In the data rows, 128 means zero.
Some points, one per row:
[184 131 177 196 199 146 202 202 130 106 157 169 190 158 142 111 133 193
  99 202 104  92 148 156 109 143 179 196 220 180 220 133 162 123 184 196
 136  97 173 196 149  93 190 190 177 149 172 146]
[100 138 163 179 196 111 173 115 109 128 123 174 111 168 161 136 158 121
 123 110 120 159 155 114 190 111 135 117 124 186 156 177 179 129 149 148
 109 138 160 174 154 186 161  83 128 135 168 153]
[163 190 159 111 156 207 143 117 143 220 105 123 186 184 236 176 220 118
 220 137 220 220 188 141 236 196 155  90 117 207 128 168 128 236 182 156
 134 212 143 190 236 220 128 127 173 199 220 139]
[134 220 113 118 100 202 110 133 220 202 202 207 104  79 196 212 134  98
 207  95 212 107 119 207 196 133 193 207 141 113  80 144 196 109 114 113
 207 190 186 114 127 128 101 167  95 220 207 202]
[121 117 122  63  93 139 102 126 127 102  93 106 125 102  98 162 129 133
 119 125 121 100 108 102 112 106  83 109 145  97 120 108 151  90 121 107
 103 114  79 124 125 111 107 161 107 128 103 113]
[ 83 101  89  92 107 131  80 133 117 117 120 114  57  70 108 139  57  96
 109  82 117 100 113  95 154  88  98  99 154  99  76  49 138  68  83  94
 116 123 102  95  20  63  66 125 100 142 122 123]
[125 105  36  76  44  49 118  20  49  97  36  44  20  36 122  44 131  36
 117  89  84 174 128  36  93 150  36  36  44  44  72 145  36  95  57  63
  36  84  20  49 111 155 121  44  44 115  84  36]
[112 162 104  68 111 177  86 147 141 139 182 131 196 145 156 179 173 176
 122  72 136 156  82 142 127 154  54 139 202 147  92  89 114 141 135  82
 159 133  96 170 100 188  90 166 143 151 135 149]
[101  88  66 136 131  94 125 159 102 130 176 104 124 111 103  94 112 134
 102 123 111  93 153 193 148 108 107 190 127  94 139 127 114  92  96  89
  89 102 107 109  77  90 125 176 102 100  99 172]
[169 129  44  79 101 114 134  60  94 135  72  66  74  57 112  77 159 103
 125  57 103 145 137  92 133 145 113  70  57 142 164 118 111 111 101  74
 100 100  57  57  89 157  72  63  54 129 111  72]
[179 147 145 161 182  97 174 188 104 118 119 130 144 161 120 140 106 180
 111 190 110 180 168 122 132 176 120 113 121 121 190 199 108  82 144 136
 112 148 159 159 173 145 184 113 157 143 126 133]
[131 158 123 105 136 100 123 127  72 125 156 101 125 114  83 125 125 168
 107 127 139 114  68 142 122 140 163  86  83 159 118 134 109  99 145 160
  97 101 154 126  99 142 133 136 150 121 137 112]
[157 112 114 157 141 132 136 125 147 170 136 156 162 107 131 131 117 139
 120 151 128 140 140 129 116 156 146 139 125 163 196 170 137 111 167 133
 135  96 139 132 156 118 153 136 156 110 108 148]
[162 136 131 128 123 166 155 193 157 115 188 184 202 139 177 143 168 172
 174 152 166 156 170 196 186 102 153 186 190 151 149 179 168 169 112 170
 174 160 179 212 133 144 163 186 193 133 188 193]
[ 63 121 109 107  88 121 111 111  99 123 121  95 128  88 124 112  87 102
 152 145 117  76  87  97 125  77  68  95 137 119  66  74 125 100  87 112
 164 120 101  93 105  68 114  88  89  83 118  70]
[106 168 118  97  99 145 126 109 139 156 125 112 137 125 154 159 149 126
 132 133 151 112 142 131 145 109 148 212 196 133 105  98 159 164 105 107
 128 130 127 113 160 136 119 121 114 167 141 134]
[ 44 124  95 133  86  99  20 161 108 133 120 148 160 166 164 117 130 162
  84  63 114  68  86  76  89  44 116 114  96 117  60  36 103 172 110 137
 123  92 167 131 150 108  60 137 170  97  88  92]
[168 163 202 193 188 172 159 158 140 108 129 156 174 193 136 156 167 149
 139 220 188 155 186 136 133 148 154 128 161 212 179 151 146 149 199 180
 162 122 161 180 196 154 212 177 162 131 140 160]
[ 90 186 166 141  77 135 128 110 112 139 107 115  98 112  99 102 111  20
 136  90 112 133 126 109 136 104 130 123 134  80  68 128  83  93  82 139
  80 114 112  80  84 117 113  93 120 113  95  94]
[160 177 133 236 236 163 119 157 119 236 134 236 118 236  60  57 236 236
 236  70 202  20 236  70 207 139  20 236 143  36  36  20  20 161  49 236
 220 220 220  86 158  20  70 220 236  99 236  66]
[170 100 128 190 172  96 139 140  97  82 148 122 161 170 128 107 135 179
 110 168 129 123 144  89 113 145 172  76 111 135 169 142 173  87 145 135
 133 120 188 169 166 128 167  87 146  93 121 110]
[ 60 164 129 135 163 196  87 176 145 174 168 168 159 142  86 145 103 140
  96  97  60  66  63 184 157 103 114 141 179 153 110  72 100  76 151 129
 150  86 163 160  63  57 109 169 149 158 117 157]
[139 137 140 151 108 118 100 119 158 145 163 159 126 164 137  95 174 123
 161 128 149 172 156 116 137 173 168 100 110 123 111 161 182 167 139 128
 166 182 142 143 134 193 155 131 145 148 160 156]
[199 103 180 164 190 143 196 136 114  77 143 164 145 133  87 169  72 163
 105 170  93 163 202 136  66 172 157 174 182 196 212 193 169  60 170 163
 107 142 169 177 212 124 196 180 154 123 114 158]
[108 149 139 186 159 114 147  72 170 161 128 152  95 159 113 113  84  60
 143 148 126  79 101 145 128 130 124 117  95 176 126  90 147 118 139 156
 144 124 148 137  76  95 136  70 151 160 184  99]
[ 77  79 157 116 128  20 160 114  68  88  74 108 138 156 104  82  79 120
  60 159  79 131  94  44  76  97 108  80  90 168 114  99  68 103 173 157
  72  68 134 182  88  80 125  89 148  20  57  54]
[123 157 127  94 156 134  89 102  90 179 111 103 116 139  94  76 123  70
 149  98 156 149 102 112 139 162 105 103  97 162 150 149  95  96 131  68
  87 139 111 119  74 125  79  76  76 152 158 102]
[110  44 154 129 151  60 168 148  84  57 112 153 153 127  57  49  49 154
  44 144  87 109 123  66  87 110 126  57  72 149 123 100 120  72 153 139
  84  70 151 154  83 107 173 174 159  88  54  88]
Then 16 other points, each followed by its number:
[136  63 137 137  95  54 139  98  76  63 147 162 122 123  77  88 111  80
 113 141 109 105  99 114  60 139 104 114  93  88 121 131 123 102 133 145
  68 111 152  99  98 110  98 116 123  60  87 114] 0
[ 88 117  97 140 139 105 123 122  93 142  95 114 110 136 133  68 109 143
 108 146  83 137 132 106 121 119 112 120  89 123 163 100 129  84 104 125
  90  60 122 122 106 167 141 141 134  66  44 117] 1
[140 156  99 145 145 125 120 154 100 145 184 157 136 144 115  98  82 142
 153 136  72 136 125  84 117 112 114 123 145 136 154 102 148 104 106 143
 153 142 133 176 110 117 105 144 142 141 148 115] 2
[ 99 123  84  82  76 113  68 112  74 127  70  68  96  98  76 128 100 107
  54  20  57 124  36 139 138 135  49 160 125 100  89  54  44  63 107  36
  57  74  49 134  44  86  99 134  49  96  80  98] 3
[111  57 119 124 116  36 141 121  60  60  60  88 129 116 106  36  98 112
 101 131  36 106 117  54  44 123  84 128 177 110 122  94 107 145 124 133
  44  83  76 133 120 100  96 157  93  49  63  49] 4
[113 182 112 142 124 212 133 207 236 173 236 212 139 121 173 220 122 207
 193 176 207 111 120 236 173 117 220 170 188 131 107 124 236 117 126 177
 236 207 207 117 161 103 131 199 207 212 202 212] 5
[125  66 152 169 162 117 150  79  89  54 100  79  94 176 116 129  93  86
  89 111  77 153 111 124  54 184 142 145 118 166 109  63  97  70 172 159
  83  88 113 135 128  92  94 100 107  94 109 104] 6
[167 199 172 126 168 149 188 108 174 160 108  89 123  94 117 144  66  90
 173 158 125 152 127 179 193 164 149 134 163 130 146 156 157  80 132  79
 179 151  63  89  49 140 199  80 103 156 162 163] 7
[117 120 126 145 111 115 131 138 116 131 115 160 111 140 150 167 156 109
 146 166 120 146 138 137 162 157 139 132 122 105 132 135 143 154 140 142
 167 131 105 138 148 136 152 126 114 149 142 137] 8
[ 70 127  54  49  66 127 107  94 167 146 186 144  88  93 149 124 162 111
 148 139 133  89 142 169 135  49 159  49  36  54  84 115 180 136  77  54
 172 163 104  94 142 114 124  86  97 169 123 169] 9
[107  74 199 188 158  66 142 174 107  66 170 188 193 196  54 106  92 182
  74 186 100  82  93  88  68 100 182 122 113 236 162 117 127  94 190 193
 127  79 202 207  68  60 142 172 196  57  49 111] 10
[161  93 103 115  68 120 212  96 152  86 146 158  70 105 100 151 105 130
  83 196  92 107 190  94  63  84 167  88 164 120 151 188 134 100  97  97
 136  98  95 111 193 132 220 123  70 100  86 100] 11
[149 180  57  36  94 186 114 123 188 184 173 173  63  66 170 193 153  95
 170 101 190 123 169 182 176 118  76 162 112  84 117 131 160 173  76  66
 202 199  77  63 163 148 108  68  72 202 186 188] 12
[102  94  86 110 103  83  74  77 110  96  76  74  77  84  96  72  97  82
  98 105  95  95  80  96  82  98  90  94  87 128  82  92  99 107 100  87
  82 125  44  74 104 105  63 115  79 122 101  68] 13
[151 118  87 125 149 159 129 106 184  94 154  72 146 114 111 196 127 115
 129 112 111 135 100 202 123 120 137 149 186 108 142 112 120 133 158 110
 180 107 110 133 124 130 135 120 117 137 107 199] 14
[119 155  49  70  49 123 122 144  77 123  82  80  84  54 151 111  88 167
 168 108 135 122 131  80 151 124 132 150 149  79 120 146 170 166  44  49
  60 172 116  44 139 149 156 107  80 172 123  44] 15
Which three of these numbered points are nearest to each point below, looking only along the 4 directions in which the first points spread most? Their numbers follow each, nearest first.
[ 96 128 128 114 107 106 125 173 128 140 117 136 149 177 168 125 121 177
 131  74  97 120 112 158 130 127  87 193 150 156  88 114 117 144 136 146
 104 108 107 146 129 121 110 148 115  87 120 167] > 2 14 8
[123 140 153 199 114 188 138 186 212 186 220 202 199 131 153 188 123 188
 121 212 180 136 173 190 169 122 199 154 173 102 100 154 212 127 116 220
 190 193 199 151 177 122 202 202 202 207 196 186] > 5 14 8
[159 170 121 149 133 154 164 137 139 172 139 134 130 110 163 107 108 132
 180 154 142 127 136 108 149 133 145  96 107 143 136 132 149 159 118 141
 115 147 103 103 184 156 139 124 136 150 163 126] > 8 7 2
[115 116 207 212 184 119 220 220 207 153 212 220 207 199 134 163 143 220
 140 207 193 130 220 167 170  74 207 166 236 184 174 136 202 134 236 212
 193 184 212 220 220 125 236 212 220 130 156 220] > 5 10 2
[128  95 102 127 160 131 112 117 136 124 140 133 127 128  90 133 115  84
 151  66  90 128  70 113 117 111  88 100  66  89 147  87  74 126  94 122
 122 103 126 123  36 133 118 101 127 127 112 106] > 1 0 15
[ 20  20 125 173 220  44  54 100  36 110 104 135 236 103 162 236  60 174
  66 182 236  36  20 100 134 174  92  20 131  20 145 236 133 124  60  20
  66  44 150 236 117 106  20  20 199  44 100  20] > 0 1 6
[124 156 100  60  63 161 117 132 138 176 130 142  68  90 141 156 164 158
 160 131 179 115 161 150 172  96 186 143 135  60 123 156 172 170 113  90
 156 176 139 102 174 147 123 145 125 170 161 136] > 7 8 12
[ 68 122 144 150 144 136 107 135 146 142 159 125  87 131 129 142  54  76
 114 117 113  49  84 220 119  63 123 188 167 139 101  83 112 114 166 108
 146 145  92 118 120  77 111 156 142 166 119 182] > 14 2 9
[ 94 133  92  57  72 168  88 104 125 150 142 131 113  68  95 161 100  66
 117 104  98  94 114 128 111  80 117  92 159  92 114 101 117 116  92  88
 154 177  88 115 109  54  92 142 106 155 155 133] > 9 15 14
[133  54 161 148 120  68 127 145 111  20  90  92 152 182 101  96 120 161
  49  60  94 114  97 151  80 120 100 167 172 164  95 125 105 135 193 118
  93  54 128 128 123 145  84 142 123  72  66 128] > 6 1 0
[117 145 139 152 119 182  99 162 115 104 149 149 168 173 127 103 140 169
 134 119 140 129 105 111 145 131 117 131 119 132 115  97  92 125 133 134
 107 168 164 186  93 113  83 139 172 159 138 125] > 2 8 14
[144  77 138 156 170  63 193 142  79  36 162 151 145 157  49  20  44 147
  86 162  54  74 129 107  49  70 176 130 140 157 153 133 166  57 177 161
  88  20 182 145 117  49 176 149 158  68  36 142] > 10 6 0
[174  83 120 123  82 103 169  95 111  44  77  84 107 113  68  84 133 117
  63  92  96 170 196  86  77 163 149  82  88  57 170 190 100  83  79  98
  94  76 115 130 138 177 140  72  99  80 107  90] > 6 1 11
[ 92 236  96  77  98 220 117 146 177 199  88 107 108 100 220 199 180  93
 190 107 162 102 115 176 220 114 123 131 117 117  93 104 161 207  90 115
 173 196 121 120 130 123 107 107 104 236 193 123] > 12 9 7
[145  60  98 108 135  89  92 111  66 120  98  93  99 101 107  89 139 116
  77 100 116 134 107 121  88 128  94 118  92  93  90 111  86 142  86 114
  76  80 128 106 107  84 120  60 112  74  93  60] > 0 1 13
[154 107 141 111 142 111 154 149 103  83 137 127 142 128 100 121 120 156
 107 174  99 196 172 115  70 182 145 142 115 141 184 186  94 106 143 105
 108 106 141  68 136 202 186 149 130 125  68 125] > 11 6 1
[196 125 182 156 143 107 170 182 107 136 136 140 147 143 190 117 156 145
 184 169 186 164 174 123 202 177 147 133 142 136 161 202 139 176 156 149
 130 143 145 153 172 173 159 114 124 164 131 121] > 8 7 2
[114 173 147 143 128 148  95 155 153 141 169 180 182 151 132 160 110 202
 138 115 160 113 107 149 161  95 128 163 156 179 119 111 142 108 150 142
 176 170 147 136 112  89 123 154 116 174 127 159] > 14 2 8
[100  87 136 144 129 117 121  90 162 111  89  99 128 115  70 182  77 107
  57 102 115  99 117 172 107 126 174 108  74 133 113 147 131 132 129 128
 145 135 124 123 108 149 134 109 105  98 106 149] > 11 1 6
[ 49 123  93  66  84 153  44  82 149  95 138 100  93 120  36 105  36 120
  68  36  20  63  44 118  83  57  57 149 136  98  44  66  49  88 134 101
 158  36  93 107  80  66  44 128 126 184 102  95] > 3 13 0
[ 36 110  20  72  36  84  49  88 128  79  57 120 117  20 107  93 114 125
  87  83 107  54  66 107 104  20 107  97  98  49  20  76 101 101  20  83
 113  77  82  87  82  79  76 105  77 109  94 119] > 3 13 15
[122 161  82  88  80 176 136  66 118 157  49  70  49  63 126 142 147  72
 139 130 156 149 154 103 174 128  95 116 103  66 172 125 139 119  95  60
  98 131  83  54 142 120 100  96  74 179 136  57] > 15 9 13
[ 98 106 170 207 147 123 166 169 133 117 172 163 179  83 119 157 119 184
 128 188 150 118 128 127 131 116 151 140 129  63 133 105 186 123  36 179
 129 123 190 100 143 115 188 153 182 147 134 117] > 2 8 14
[150  36 105 117  90  57  66 101  44  49  99  82  90 122  80  70  63 108
  36 116  44 169 133 133  20 134  86 104  79  96 131 169  60  36 117 138
  49  89 100 167  57 127 104  77 153  36  20  93] > 4 0 6
